Here are some points, each followed by its number:
array([-0.798, -0.210, -0.764, -0.971,  0.047, -0.435, -0.181, -0.623,  0.054,  0.127, -0.669,
       -0.981]) 0
array([ 0.924,  0.174,  0.661,  0.765, -0.258,  0.949,  0.553,  0.246, -0.229,  0.065,  0.376,
       -0.329]) 1
array([-0.368,  0.144, -0.921, -0.451,  0.047, -1.334, -1.256, -0.170,  0.180,  0.234, -1.674,
       -0.027]) 2
array([-0.287,  0.928, -1.277, -0.004,  0.677,  0.067,  0.855,  0.021, -0.196, -0.909, -0.107,
        0.234]) 3
array([ 1.455, -1.064,  0.337,  0.294, -2.240, -0.918,  0.203,  0.796,  1.489,  0.977, -2.128,
        0.305]) 4
array([ 1.246,  0.444, -0.157,  1.119,  0.790,  0.979, -0.282,  0.746, -0.308, -0.857,  1.416,
        1.560]) 5
array([-0.518, -0.078, -0.798, -1.068,  0.765,  0.036, -0.722, -0.958, -0.182, -1.183, -0.460,
       -0.925]) 6
array([ 0.262, -0.010, -0.795,  0.279,  0.505,  0.233, -0.026,  0.486,  0.139, -0.802,  0.731,
        1.670]) 7
array([ 1.404, -0.398,  0.519,  0.123, -2.265, -0.117, -0.042,  0.428,  1.592,  0.770, -1.460,
       -0.061]) 8
array([-0.074, -1.144,  0.884,  0.160, -0.537, -1.865, -1.789,  0.708,  0.212, -0.007,  0.069,
        1.079]) 9
array([ 0.680,  0.009,  1.118,  1.083, -0.274,  0.916,  1.179,  0.528, -0.103,  0.556,  0.655,
        0.112]) 10
array([ 1.192,  0.481,  0.028,  1.129,  1.231,  1.101, -0.091,  0.821, -0.446, -1.156,  1.576,
        1.608]) 11
array([-0.653,  1.096, -1.183, -0.495, -0.196, -1.209, -0.320, -0.039,  0.430, -0.361, -1.292,
       -0.637]) 12
array([-0.121,  0.263, -0.484,  0.007, -0.696,  0.992,  0.730, -0.174,  0.239,  0.981, -0.327,
        0.011]) 13
array([ 0.990, -0.971,  2.717,  0.598, -1.248, -0.279,  0.549,  0.426,  0.342,  1.341,  0.228,
       -0.591]) 14
array([ 0.498, -0.236,  0.351, -0.642, -0.428, -0.286, -0.013, -0.496, -0.176,  0.924, -1.018,
       -1.665]) 15
array([ 1.345, -0.666,  0.560,  0.233, -1.781, -0.588,  0.111,  0.746,  1.264,  0.610, -1.339,
        0.213]) 16
array([-0.007, -0.087, -0.585, -0.241,  1.468, -0.044, -0.944,  0.029, -0.553, -0.497,  0.644,
        1.345]) 17
array([-0.565, -0.173, -0.118, -0.218,  0.780, -0.405, -0.872,  0.005, -0.450, -0.747,  0.548,
        0.827]) 18
array([-1.719, -0.341,  0.339, -1.883,  0.743, -1.255,  0.894, -1.225, -0.601,  0.059, -0.414,
       -2.632]) 19
array([ 0.341, -0.429,  0.387, -0.239,  0.611,  0.982, -0.177, -0.769, -0.189, -0.369,  0.325,
       -0.670]) 20
array([-1.258, -0.701,  1.104, -1.700,  0.307, -1.470, -0.936, -1.060, -0.443,  0.187, -0.018,
       -1.908]) 21
array([-2.095, -0.114,  0.279, -2.272,  0.759, -0.879,  0.714, -1.483, -0.411,  0.349, -0.276,
       -3.167]) 22
array([ 0.119, -0.096,  2.368, -1.383,  0.420, -1.808,  0.888, -1.070, -0.215,  0.815, -0.313,
       -3.126]) 23
array([ 0.517, -0.498,  0.566, -0.216,  0.507,  0.957, -0.360, -0.725, -0.073, -0.202,  0.115,
       -0.768]) 24
array([-0.271, -0.348, -1.771, -0.081,  0.315,  0.227, -0.129, -0.141,  0.241, -0.328, -1.227,
        1.418]) 25
array([ 1.295,  0.825, -0.276,  0.588,  1.190,  0.193, -0.134,  0.738, -0.329, -0.383,  0.989,
        0.066]) 26
array([-0.999, -0.496, -0.620, -1.710,  1.179, -0.365, -1.890, -0.842, -0.682,  0.319, -0.086,
       -0.448]) 27
array([ 0.639,  1.678, -1.436,  1.407, -0.014,  0.776,  2.101,  0.812,  0.520, -0.443, -0.398,
        0.683]) 28
array([-1.475, -1.049, -1.145, -1.582, -0.868, -2.478, -2.723, -0.495,  1.125, -0.019, -1.698,
        0.405]) 29
array([ 0.734,  0.736, -0.738,  0.453,  1.064,  1.599,  0.916, -0.092, -0.316, -0.373,  0.841,
        0.799]) 30
array([-0.622, -0.287,  1.172, -0.692,  0.629, -0.416, -0.729, -0.968, -0.708, -0.080,  1.219,
       -1.413]) 31
array([ 0.000,  0.898,  0.229,  0.842,  0.732,  2.175,  2.475, -0.502, -0.563, -0.163,  1.134,
       -0.574]) 32
array([ 0.980,  0.738, -0.320,  0.646, -0.577,  2.562,  2.019, -0.343,  0.392,  0.335, -0.694,
       -0.908]) 33
array([ 0.175,  1.143, -1.421, -0.420, -0.322,  2.091,  1.225, -0.927,  0.424, -0.133, -0.864,
       -0.659]) 34
New points follow, each followed by the numbers of its two nearest points above by angle, nearest first.
array([-0.053, -0.505, -0.249,  0.024, -1.313,  0.575,  1.199, -0.411,  0.018,  1.095, -0.577,
       -0.257]) 13 33
array([-1.557, -0.752,  2.631, -0.233,  1.971, -0.858, -1.150,  0.099, -2.340, -1.049,  2.685,
       -0.936]) 31 18
array([ 0.057, -0.848,  0.718,  0.715, -0.942, -2.387, -0.369,  1.683,  0.297,  0.614, -0.579,
        1.471]) 9 4
array([-0.539,  0.155, -1.927, -0.668, -0.208,  0.105, -0.168, -0.721,  0.512, -0.135, -0.788,
        0.756]) 25 12
array([ 0.305, -0.938,  0.613, -0.656,  0.162, -1.240, -1.721,  0.001,  0.318, -0.277,  0.128,
        0.640]) 9 29
array([-2.451, -0.781,  2.225, -1.594,  2.066, -0.347,  0.467, -1.000, -1.690, -0.704,  3.053,
       -2.154]) 31 21
array([ 0.258,  0.941, -0.459,  2.073, -0.170,  0.694,  1.332,  1.527,  0.223, -0.175, -0.184,
        1.962]) 28 5
array([ 1.307, -0.082,  1.788,  2.042, -0.330,  1.201,  2.037,  1.356,  0.097,  0.783,  1.098,
        0.495]) 10 1
array([ 0.256, -0.019,  0.447, -0.146,  0.374, -0.199, -0.604, -0.096, -0.580,  0.011,  0.610,
       -0.841]) 31 21
array([-1.113, -0.792,  1.050, -1.454,  0.634, -1.588, -0.683, -0.973, -0.343,  0.146,  0.126,
       -1.726]) 21 19
array([ 1.600,  1.247, -1.215,  2.668, -1.713,  1.067,  1.482,  1.703,  1.852,  0.770, -1.219,
        2.295]) 28 16
array([ 0.108,  0.109, -1.112,  0.362, -0.629, -0.088,  0.273,  0.177,  0.722, -0.179, -1.363,
        1.172]) 25 4
array([ 0.342, -0.232,  1.089, -0.190,  0.845,  0.112, -0.162, -0.139, -1.242, -0.060,  1.443,
       -1.226]) 31 20
array([-0.205, -0.291,  0.290, -0.289,  0.224, -0.194, -0.097, -0.546, -0.431,  0.030,  0.543,
       -0.681]) 31 21
array([-1.013,  0.127, -1.094, -1.080,  0.261, -0.776, -0.388, -0.823, -0.026,  0.012, -1.290,
       -1.466]) 0 12
array([-0.865, -0.102, -0.091, -0.287,  0.648, -0.231, -1.052, -0.102, -0.372, -0.695,  0.489,
        0.892]) 18 17
array([-0.574, -0.092, -0.128, -0.178,  0.652, -0.285, -0.706, -0.167, -0.415, -0.626,  0.539,
        0.725]) 18 17
array([ 0.063, -0.202,  1.061, -0.083,  0.192,  0.124,  0.106, -0.199, -0.818,  0.118,  1.194,
       -1.000]) 31 23
array([ 0.511, -1.251,  2.224, -0.421,  1.263, -0.214, -0.119, -0.054, -1.820,  0.022,  2.424,
       -1.458]) 31 20
array([-0.415, -0.376,  1.162, -0.535,  1.276, -0.600, -0.128, -0.156, -1.573, -0.347,  1.534,
       -1.568]) 31 21
array([ 0.451,  0.512, -0.714,  0.223,  0.615,  1.345,  0.316, -0.352, -0.249, -0.329,  0.541,
        0.945]) 30 11
array([-1.007, -0.031,  0.139, -0.336,  1.752, -0.699, -1.772,  0.117, -0.755, -1.309,  0.900,
       -0.430]) 18 27
array([ 0.548, -0.237,  0.181,  0.964, -0.925, -1.044, -0.561,  0.824,  0.278, -0.004,  0.224,
        1.688]) 9 16
array([ 1.213,  1.322, -1.162,  2.113, -1.057,  1.291,  1.455,  1.558,  1.257,  0.910, -0.804,
        2.310]) 28 13
array([ 0.324,  1.139, -1.637, -0.115, -0.039,  2.097,  1.457, -0.610,  0.307, -0.079, -0.938,
       -0.295]) 34 33
array([-0.168, -0.183, -1.065,  0.075, -0.536, -0.147, -0.180, -0.040,  0.232, -0.160, -1.010,
        1.273]) 25 2
array([-0.612,  0.059, -1.996, -0.653, -0.092,  0.264, -0.199, -0.753,  0.194, -0.065, -0.667,
        0.687]) 25 0
array([-0.123, -0.464, -0.304,  0.026, -0.833,  0.325,  0.983, -0.470, -0.309,  0.723, -0.111,
       -0.179]) 13 33
array([-1.857, -1.330, -1.360, -1.716, -1.047, -2.978, -2.734, -0.640,  0.834,  0.138, -2.072,
        0.697]) 29 2
array([-0.285,  0.578,  0.350,  0.871,  0.310, -1.818, -0.499,  1.341,  0.133, -0.352,  0.423,
        0.522]) 9 18
array([ 1.057, -1.137,  2.392,  0.798, -0.964,  0.079,  0.622,  0.727,  0.270,  1.022,  0.594,
       -0.170]) 14 10
array([ 0.216, -0.905,  1.917, -0.317,  0.951,  0.088, -0.096, -0.103, -1.750, -0.032,  2.390,
       -1.272]) 31 20
array([ 0.637,  0.442, -0.241,  0.540,  0.021,  2.034,  1.786, -0.326,  0.107,  0.289, -0.273,
       -0.510]) 33 32
